[[153 149 139 134 122 116 111 114 110]
 [114 120 132 137 139 139 141 137 134]
 [110 111 114 117 128 130 138 139 144]
 [143 141 133 130 127 119 117 118 114]
 [135 127 122 117 115 114 118 124 132]
 [137 140 139 142 135 136 129 125 116]]
->
[[110 111 114 117 128 130 138 139 144]
 [114 120 132 137 139 139 141 137 134]
 [135 127 122 117 115 114 118 124 132]
 [137 140 139 142 135 136 129 125 116]
 [143 141 133 130 127 119 117 118 114]
 [153 149 139 134 122 116 111 114 110]]

[[146 111 105 115 154 101 146 128 152 125 104 119 146 101]
 [107 135 150 106 100 152 108 136 106 104 150 124 108 153]
 [156 155 153 155 127 143 102 104 103 156 110 105 105 104]
 [102 119 118 103 149 154 105 106 111 119 137 146 106 154]
 [147 104 116 111 152 107 121 143 151 103 142 141 155 107]]
->
[[147 104 116 111 152 107 121 143 151 103 142 141 155 107]
 [146 111 105 115 154 101 146 128 152 125 104 119 146 101]
 [102 119 118 103 149 154 105 106 111 119 137 146 106 154]
 [107 135 150 106 100 152 108 136 106 104 150 124 108 153]
 [156 155 153 155 127 143 102 104 103 156 110 105 105 104]]

[[121 136 123 142 151 144 121 122]
 [133 135 128 137 155 148 142 116]]
->
[[133 135 128 137 155 148 142 116]
 [121 136 123 142 151 144 121 122]]

[[129 121 120 120 137 118 121 136 129 127 112 124 118 135]
 [126 151 123 116 130 131 138 106 126 130 138 123 145 122]
 [137 119 131 135 130 127 122 139 126 130 127 131 130 125]
 [124 123 125 119 137 132 130 118 124 127 133 138 120 126]]
->
[[137 119 131 135 130 127 122 139 126 130 127 131 130 125]
 [129 121 120 120 137 118 121 136 129 127 112 124 118 135]
 [124 123 125 119 137 132 130 118 124 127 133 138 120 126]
 [126 151 123 116 130 131 138 106 126 130 138 123 145 122]]

[[110 115 115 124]
 [144 131 131 101]
 [117 107 107 149]]
->
[[117 107 107 149]
 [110 115 115 124]
 [144 131 131 101]]

[[145 123 140 123 125 119 116 111 122 123 134 128 138 119]
 [151 121 132 132 124 111 119 111 132 122 134 124 134 116]
 [ 99 136 108 137 134 143 150 158 139 136 119 128 110 143]
 [144 124 140 122 125 120 115 111 121 123 133 128 138 119]]
->
[[151 121 132 132 124 111 119 111 132 122 134 124 134 116]
 [145 123 140 123 125 119 116 111 122 123 134 128 138 119]
 [144 124 140 122 125 120 115 111 121 123 133 128 138 119]
 [ 99 136 108 137 134 143 150 158 139 136 119 128 110 143]]

[[126 136 121]
 [125 142 123]
 [124 152 124]
 [124 150 121]
 [123 147 121]]
->
[[126 136 121]
 [125 142 123]
 [123 147 121]
 [124 150 121]
 [124 152 124]]

[[153 128]
 [126 134]
 [139 113]
 [112 127]
 [117 120]
 [115 133]
 [155 121]
 [126 117]
 [142 124]
 [139 125]]
->
[[139 113]
 [126 117]
 [117 120]
 [155 121]
 [142 124]
 [139 125]
 [112 127]
 [153 128]
 [115 133]
 [126 134]]

[[133 114 133 147 128]
 [147 107 121 149 115]
 [108 137 118 102 115]
 [127 105 139 118 108]
 [101 106 118 127 152]
 [153 110 113 151 146]
 [128 140 143 130 128]
 [134 145 138 104 131]
 [135 130 113 122 113]]
->
[[127 105 139 118 108]
 [101 106 118 127 152]
 [147 107 121 149 115]
 [153 110 113 151 146]
 [133 114 133 147 128]
 [135 130 113 122 113]
 [108 137 118 102 115]
 [128 140 143 130 128]
 [134 145 138 104 131]]
---
[[120 133 117 114 150]
 [138 130 158 142 127]
 [106 128 132 114 152]
 [155 148 157 152 145]]
->
[120 130 132 152]

[[122 150 148 138 140]
 [122 150 148 138 140]
 [123 144 135 142 120]]
->
[122 150 135]

[[128 121 126 156 125]
 [114 121 144 147 118]]
->
[128 121]

[[149 152 122 108 108]
 [107 119 137 147 146]
 [107 129 120 132 135]
 [148 146 115 127 110]]
->
[149 119 120 127]

[[152 151 146 110 154]
 [123 155 127 126 117]
 [105 154 152 129 103]
 [158 111 143 110 157]]
->
[152 155 152 110]

[[105 108 130 137 134]
 [129 110 112 141 119]
 [105 125 128 101 130]]
->
[105 110 128]

[[134 141 120 103]
 [154 103 118 120]]
->
[134 103]
